128 stands for zero in the data rows.
In each game, the first row plays the second. By how much does the first row win? 20 means about a draw, 40 a big win and 0 a big loss. Wins can go round in a circle. Each row has two weighted sums of its numbers, A and B, taken from their middle values. A row wins by its A times the other's B, less its B times the other's A.
[ 97 193 118 120 148 167 122 163 154 121 100 130  96  70 134 105]
[151 119  82 183 119 107 182 165 145 131 146 175 102 124 164 155]: 26
[124 122 139 128 166 100 152 119  99 145 112 185 106 132 110 126]
[165 142 116 132 162 114 112  91  92  67 125 115  89 135 120 124]: 18
[ 65 135 163 105 129 153 111 102 152 140 114 114 191 171  98 102]
[147 164 122 138 166 112 135 100  96  71 133 143  78 106 127 126]: 18
[164 152  97 114 183 135 174 123 155 138 128 142 136 111  78 106]
[159  95  96 119  89 103 131 173 128 144 133 186 114 112 122 161]: 11
[170 115 133 138 128 140 127 115 125 112 160 145 108 127 122 140]
[152 186 144 128 138 117 131 118 123  90 152 160  89 115 108 111]: 24
[161 144 139 137 133  83  71 122 183 144 102  75 154 149 163 113]
[162 152 170 164  77  96 114 167  92 117 155  78 135 189  54 135]: 28
[126 135 130 132  95 123  77 182 111 160  68  94 107  97  98  64]
[123 145 119 132 112 181 154 153 124 111 150 120 122  99 137 111]: 17
[138 111 129 148 151 122 110  95  91  67 141 114 116 148 141 148]
[125 211 136 137 148 104 134 142 135 132 124 177  96  95 106 103]: 22
[141 132 155  86  57 141  85 183 130 162 108 123 104 133  94  74]
[113 132 107 117 152 119 179 114 144 141 108 168 128  86 123 132]: 20
[112 132 100 102 147 128 167 112 146 142 116 160 124  92 123 122]
[171  96 132  92 170  58 120  99  94 104 123 135 102 131  95 156]: 21
[120 132 189 121  70 170  71 183 122 166  94 120 115 119 128  89]
[181 136 127 138 126 116 134 102 113  97 169 147  92 128 105 135]: 28
[ 82 109 126 108 171 111 133 111 104 112 151 133 149 179  51 128]
[152  89 104 128 144 157 157  91 104  96 172 147 112 125 100 135]: 25
[124  91  89 122 168 148 167  84  88  93 165 142 110 128 135 182]
[180 118  83 117 162  98 127  74  76  75 143 121  96 141  91 162]: 22
[110 117 110 121 130 144 141 118 166 174 147 141 158 114 166 130]
[137 108  98  93 167 137 131  80  87  80 183 125 111 146  99 166]: 23
[172 107  79 105 159  91 111  73  87  71 171 112  89 134 119 177]
[ 94 174 127 100 102  99 113 173 117 163  45 136 104  69 126  69]: 13
[155  94 119 140 136 151 112 105 100  84 146 134 106 137 131 135]
[127 211 135 134 154  97 135 140 134 128 116 168  95  85 115 101]: 26
[ 92 100 102 129 154 174 150 123 149 144 132 145 136 105 144 123]
[154 133  95 176 115 113 182 161 147 145 149 182  97 135 175 164]: 23
[ 98 124 155 135 172 134 162 108 104 121 116 183 120 134 133 150]
[167 118 108 138 158 120 128  77  91  67 152 133  85 135 102 139]: 17
[ 89 149 125  88 144 138 161 114 153 156 106 146 153 109 166 127]
[126 171 124 129 166 115 135  93  96  68 130 142  76 113 107 117]: 22
[123 141 153 108 115 109 146 124 138 176  84 111 159 144 143 116]
[140 129 172 156 111 139  82 132 165 167  94 107 151 118 170  86]: 27
[172 122 158 188  97  52  52 158 150  95 124  32 169 181 114 132]
[183 107  86 120 161 103 128  67  70  82 161 137  89 140 100 162]: 3
[146  95  67  82 166 123 140  70  88  90 185 130 100 128 115 189]
[110 204 137 122 172 131 130 135 149 116 106 142 100  89 128 107]: 27
[181 140 130 135 125 115 126 105 114  91 169 150  97 132 105 138]
[132  52 167 165 108 110 121 150 195 144 161  92 166 143 169 134]: 19
[152  72  67 112 149 147 160  76  81  89 180 141 114 133  96 157]
[102  93  86  97  80 130 113 161 131 156 124 159 123  62 126 128]: 24
[ 99 128 110 120  99 127  99 175 107 142  68 128 110  73 109  83]
[201 126 138 147 118  39  50 111 200 117 131  57 189 180 174 135]: 9
[ 72 168 127 109 120 158 151 103 133 135 146  85 181 166 135 133]
[184 122 162 174  96  41  53 161 159  96 118  37 175 184 126 128]: 9
[ 60 202 124 124 137 151 125 161 145 120  75 144  98  56 142 106]
[151 111 125 182 161 118 129  95  92  78 130 131  97 137 162 158]: 20
[147  98 147 129 175  86 150 113  89 113 103 180 107 132 117 151]
[ 87 164 138 151 129 181 161 159 148 141 140 161 121 155 173 174]: 21
[159 147 135 162 137  97  73 118 177 148 108  61 151 145 138 116]
[155 101  85 123 170 158 178  97 106  97 170 138 119 126  85 113]: 22
[167 117 120 159 137 145  79 139 127 125 133 105  99 135 113 128]
[145 153 150 143 138  98  78 122 175 152  85  86 155 134 153 101]: 19
[105 114 103 124 102 173 103 163 146 129 130 140 118  66 128 128]
[127 126 159 136 125 123 131 131 154 189  92 132 149 147 149 120]: 20
[123  91 129 155 115 121 122 113 155 158 140  88 189 146 149 141]
[114  37 190 179  95 117 135 150 192 136 162  74 197 157 169 145]: 21
[182 116 156 151 106  27  59 110 199 109 125  40 219 201 171 147]
[113 146 125 130 157 129 162 123 151 150 104 158 126  92 129 129]: 24
[148 164 151  56  57 101 118 178 100 197 137 147 101 141  63 112]
[156 100 125 113 168 103 144  98  82  94 150 143  95 127 103 162]: 20
[179 113  78 125 156  96 109  74  74  69 164 128  95 146 114 178]
[157 163 145 181 109  78 168 145 123 128 140 142 102 162 132 109]: 5
[104  88 183 151 100 148 121 135 198 167 140  96 182 126 199 118]
[147 111  93 112  86 101 150 178 132 158 135 185 111 119 133 161]: 21
[159 138 124 142 116 114  80 101 163 130 152  52 205 179 126 157]
[114 216 139 139 149  97 134 137 130 125 114 172  94  82 114 105]: 7
[ 29 168 125 133 126 160 168 113 145 150 156 101 203 194  98 147]
[106 116 150 158 166 137 149 111 102 118 115 175 122 134 149 148]: 16
[ 62 175 117 136 136 167 123 159 135 111  89 144  97  65 145 111]
[127 124 169 154 112 123 102 130 176 170 124 123 146 153 163 102]: 18
[141  93 137 120  59 128 121 182 132 155 115 148 120 124  90 122]
[140 104  87 119 160 140 158  77  77  99 149 133 120 137  86 162]: 21
[140 142 197  99  66 150 114 162 101 172  89 130 121 140 117 104]
[142 132 127 181 156 101 135 123 116 124 110 168 102 125 140 132]: 29
[109 166 147 170 114 137 168 157 130 111 119 160 118 146 137 158]
[181 112 129 177 142 102  79 104  79  85 112 104  97 151 118 145]: 17
[158  77  77 114 146 143 170  85  89 100 184 150 114 126  92 159]
[112 101 133  74  66 151  96 169 121 165 123 129 106  72 110  95]: 17
[ 97 154 119 177 132 182 172 158 149 129 144 171 118 144 160 180]
[101 127 154 175 115  85 131 156 122 108 142 106 136 201 103  83]: 31
[153 190 144 121 140 111 137 114 121  88 145 154  85 106 118 116]
[103 117  73  69 166 113 156 125 119 128 182 137 145 152  46 132]: 31
[163 129 142 147 110  49  75  94 190 104  93  25 193 162 182 140]
[105 142 123  98 136 138 161 107 149 147  94 142 150 101 190 115]: 18
[135 108 170 167 106 131  97 132 170 162 108  94 169 136 190 108]
[137 201 208 131 101  86 159 151  98 114  98 132 117 158 142 115]: 15
[142  95  54 106 168 162 133  90 105  97 189 133 100 127 138 168]
[112 154 116 145 110 176 161 156 129 121 155 132 121 139 166 173]: 20
[160 172 117 126 184 132 160 128 166 146 125 137 132 111  91 107]
[119 141 142  75  62 139 110 175 134 153 109 146 104 106 115  75]: 35
[166 124 166 117  52 131  53 197 128 164 105 103 104 161  80  62]
[ 79 171 121  97 117 178 135 154 153 114 129 136 108  45 160  77]: 16
[122 105 132 115 171  99 151 123 101 127 132 152 130 146  97 140]
[103 130 109  79 150 173 154 114 156 170 123 155 150 109 166 133]: 23
[113 136 120 112  91 104 104 180 115 159  58 119 121  78 118  90]
[140  70  54  97 161 136 167  90  87 107 184 166 119 130 114 215]: 13
[ 92 139 140  60  75 143 111 164 123 169 107 147  93  63 133  62]
[121  98 175 181  98 125 110 128 163 153 112  83 192 150 186 118]: 24
[133 107 153  82  59 157  78 175 112 188 115 112  98 105  93  68]
[157 119 159 154 114 126  81 132 170 162 105 101 143 124 176  94]: 34
[132 123 122 155 108 171 168 154 122 112 149 123 129 108 133 137]
[189 115 103 120 134 113 149  89 103  95 181 153  96 128  99 159]: 34
[107 187 129 100 141 158 100 167 144 122  79 123  96  77 142 103]
[105 197 124 115 152 175 113 165 144 117  89 113  97  78 134 108]: 21
[109 199 130 127 151 102 121 128 122 121 117 156  93  87 102  83]
[ 84 105 103 161 171  68 189  99  75 109 151 135 128 173  84 165]: 22
[129 144 140  55  61 105 135 172 108 187 130 174  99 129  91 133]
[147  99 155 125 174  82 147 116  89 128 102 170 112 140 124 144]: 20
[162 157 155 195 109  60 156 153 115 140 140 118 110 181 115  83]
[107 179 115 121 157  94 113 117 132 103 108 148  99  88 153  79]: 28
[115 154  90  92 147 119 174 108 154 150 118 162 134  74 153 120]
[ 90 103 116 169 173  70 182 103  76 109 140 140 126 168  93 162]: 19
[ 75 157 150 120 134 158 143 111 157 156 121 125 184 158 140 135]
[100 136 160 103 130 138 116 109 159 156 103 130 178 155 130 107]: 18
[104 120  67  66 170 145 165 140 132 148 189 160 140 138  75 153]
[114 135 173 146 121 139 126 126 150 180  98 128 172 148 159 118]: 14
[ 77 177 118 106 112 184 138 162 158 117 128 139 110  54 167  72]
[ 88 162 114 113 111 185 140 161 155 118 136 134 117  68 156  79]: 19
[ 91 164 164 114 125 130 142 121 143 166  94 114 174 155 155 108]
[102 139 114 110 145 150 161 120 163 160 130 144 149 103 163 122]: 20
[ 94 143 117  92 131 162 166 111 149 147 111 129 159 114 196 125]
[ 67 186 125 127 120 177 119 156 141 115 109 146 106  71 120 104]: 11
[103  98 124 153 176  87 186 109  80 112 133 161 119 148 111 166]
[ 75 189 136 110 130 138  99 161 136 115  65 134 105  77 147 101]: 18
[103 109 134 111  75 151 101 178 120 163 103 143 108  83  99 111]
[ 58 190 125 133 139 161 122 161 140 113  84 151  95  55 144 106]: 16
[124 148 118 104 110 129 101 178 110 155  63 112 103  81 106  75]
[122 161 117  85 143 149 153 119 169 160 126 165 151  97 175 153]: 4
[135  70  50  90 154 128 177  86  88 128 166 158 126 121  96 193]
[103 141 102  91 148 118 178 115 156 148 110 156 133  78 148 123]: 20
[115 123 116 113 134 147 148 117 161 163 145 141 159 122 160 130]
[150 107 122 108 172 104 141 100  93 100 151 146  97 131 108 151]: 20
[122 119 184 158 101 124 118 118 130 156  90 105 184 172 133 121]
[155 148 145 165 129  96  73 110 182 139 108  54 179 162 147 131]: 23
[ 92 165 133 166 121 168 172 163 134 119 140 156 123 146 143 172]
[167 136 175 188  76 114 108 169 101 127 139  77 146 181  70 121]: 24
[117 125 188  78  70 166  75 158 119 168 111 112 111 122 144  63]
[135 119 128 119 163 111 128  87  73  76 160 115 111 155 100 164]: 21
[165 100 117  81 168  71 121  82  82  84 158 107 102 139  86 188]
[135 107 161 156 104 115 134 123 133 146 112  98 175 166 132 133]: 21
[186 162 139 130 125 118 123 113 121  97 160 147  87 124 114 130]
[120 188 121 144 139 166 139 162 116 118  78 118 101 101 112 117]: 20
[159 105 122 159  91  91  56 181 133 128  94  48 105 111  95  50]
[106 136 136 133 111 174 140 155 134 115 136 153 122 132 161 159]: 6
[124  37 178 173  84 127 121 144 192 155 160  77 198 143 181 140]
[ 93 162 129 181 126 168 173 164 142 126 121 180 115 134 147 173]: 19
[178 128 112 141 157 111 119  81  77  75 145 132  83 140 111 144]
[156  93 165 107  59 157  57 187 120 193 115  87 105 127  84  55]: 2
[164 110  83 127 162 183 127 119 156 143 170 108 151 135 110 111]
[154  92 122  98 172  90 144  93  88  94 148 136 103 128  99 182]: 15
[166 129  86  95 175 195 143 126 172 160 134  97 129 110 133 118]
[157 127 138 150  96 114  53 188 125 159  79  57 113 115  86  56]: 29
[101 115 157 146 173 135 158 108  95 112 113 183 123 137 121 168]
[136 100 152 135 177  95 151 111  90 110 105 181 111 136 117 154]: 21
[ 95 151 160 134 132 141 130 112 156 163 106 122 181 166 136 118]
[131  85  51  56 168 141 161  83  98 118 190 153 107 109 122 196]: 19
[176 107 120 160 143 108  47 110  93  69 110 113  88 154 133 122]
[130 126 145  81  56 127 134 178 122 187 107 165 113 111  92 136]: 18
[160 129  87 120 183 178 153 129 166 148 150 115 139 123 107  99]
[102 126 130 166  98 173 155 163 148 118 118 163 121  94 165 123]: 33
[112 139 178 160 102 119 130 117 120 140  92  87 181 181 113 128]
[165  80 152 166 103 116  97 129 198 159 135  94 167 128 161 113]: 22
[106  92  92  84  71 120 116 167 132 156 135 142 121  49 137 128]
[153 142 150 140 127  73  74 113 189 136 105  72 187 168 175 128]: 25
[124  93  90 124 167 155 154  82  95  82 165 146 108 125 148 176]
[165 114 122 174 156 101 114  88  85  63 138 114  95 146 147 167]: 22
[ 98 146 135 135 106 171 157 157 130 124 133 147 117 137 175 170]
[123 137  92  94 146 109 183 103 154 163 114 160 137  75 150 135]: 24
[ 74 192 145 128 160 139 123 127 129  96 111 150 106  89 125  94]
[134 122  81 105 115 133 116 161 112 141 102 134 123  70 105 106]: 27
[ 97 172 137 138 161 141 130 134 137  92 120 151 111  83 141 100]
[196  94  71  65 166  86  99  70  72  75 199 106  85 127  73 162]: 14
[137 130 129 180 158 105 136 121 115 127 110 170 105 126 143 131]
[133 106  82  87 168 146 138  77  81  84 190 127 109 145 101 177]: 23
[127 113 118 106 126  99 138 126 160 157 114 123 172 159 130 104]
[129  86  90 109  73 109 140 182 149 154 127 153 123  90  99 149]: 19
[140 102 146 140 173  88 145 108  98 120 102 183 114 126 111 144]
[127  97  90  92 177 155 153  86 100  93 176 150 106 134 122 168]: 21
[127 130 145  67  71 115 136 165 105 181 107 190  95 122 115 133]
[140 104  88 129 163 154 122  79  87  75 178 119 110 151 133 170]: 22
[180 106 120 150 143 134  52 117 109  92 118 107  93 140 121  99]
[159 106 130  90  65 108 121 172 104 160 130 168 111 132  71 158]: 22
[104 134 129 143 114 175 145 159 142 126 122 179 113 122 172 160]
[ 98 144 120 112  97 117 105 173 106 150  54 134 105  78 112  73]: 28
[120  94  85 128 165 150 180  86  76  98 160 164 118 119 116 155]
[ 73 140 117 101 136 148 166 124 153 161 134 125 178 144 147 141]: 12
[167 108 125 139 144 117  49 115  98  69 113 107  95 137 142 114]
[144 139 133 118 107  97  80 167 131 130  69  82 109 119 129  61]: 17
[112  95  85  78 180 149 161  87  95 102 188 146 112 143  96 208]
[112 160 141 184 129 153 162 141 142 107 134 168 114 148 155 169]: 17
[157  68 158 189 114  72  97 125 180 137 119  57 186 154 165 137]
[143  75  90 125 149 166 165  91  96  98 177 145 118 124  98 141]: 17
[ 92 163 130 154 131 184 164 162 152 146 141 169 115 150 179 179]
[109 173 121 110 158  93 126 121 125 106 107 146  95  91 127  64]: 23
[193 111 137 159 103  22  57  98 197  90 112   8 198 176 172 146]
[152  67 190 169  71 112  91 187 148 104 153  75 156 171 111 118]: 32
[121 141 119 143 114 179 142 152 133 111 157 136 123 136 154 165]
[160 118 167 108  56 132  64 195 133 163 108  98 107 153  88  64]: 32
[147  95 154 165 114 118  90 139 178 151 156 104 150 157 155 109]
[137 140 136 121  89 106  79 189 117 170  60  87 114 102 103  71]: 16
[139 111 141 129 163 100 140 116  94 137 109 186 106 126  95 125]
[156 161 133 171 114  87 173 140 127 118 139 162  97 142 148 126]: 15
[137  66 165 180  88 125 116 131 195 155 135  81 201 141 163 124]
[131  84  95 124  71 103 149 182 150 149 129 154 129  89 107 144]: 18
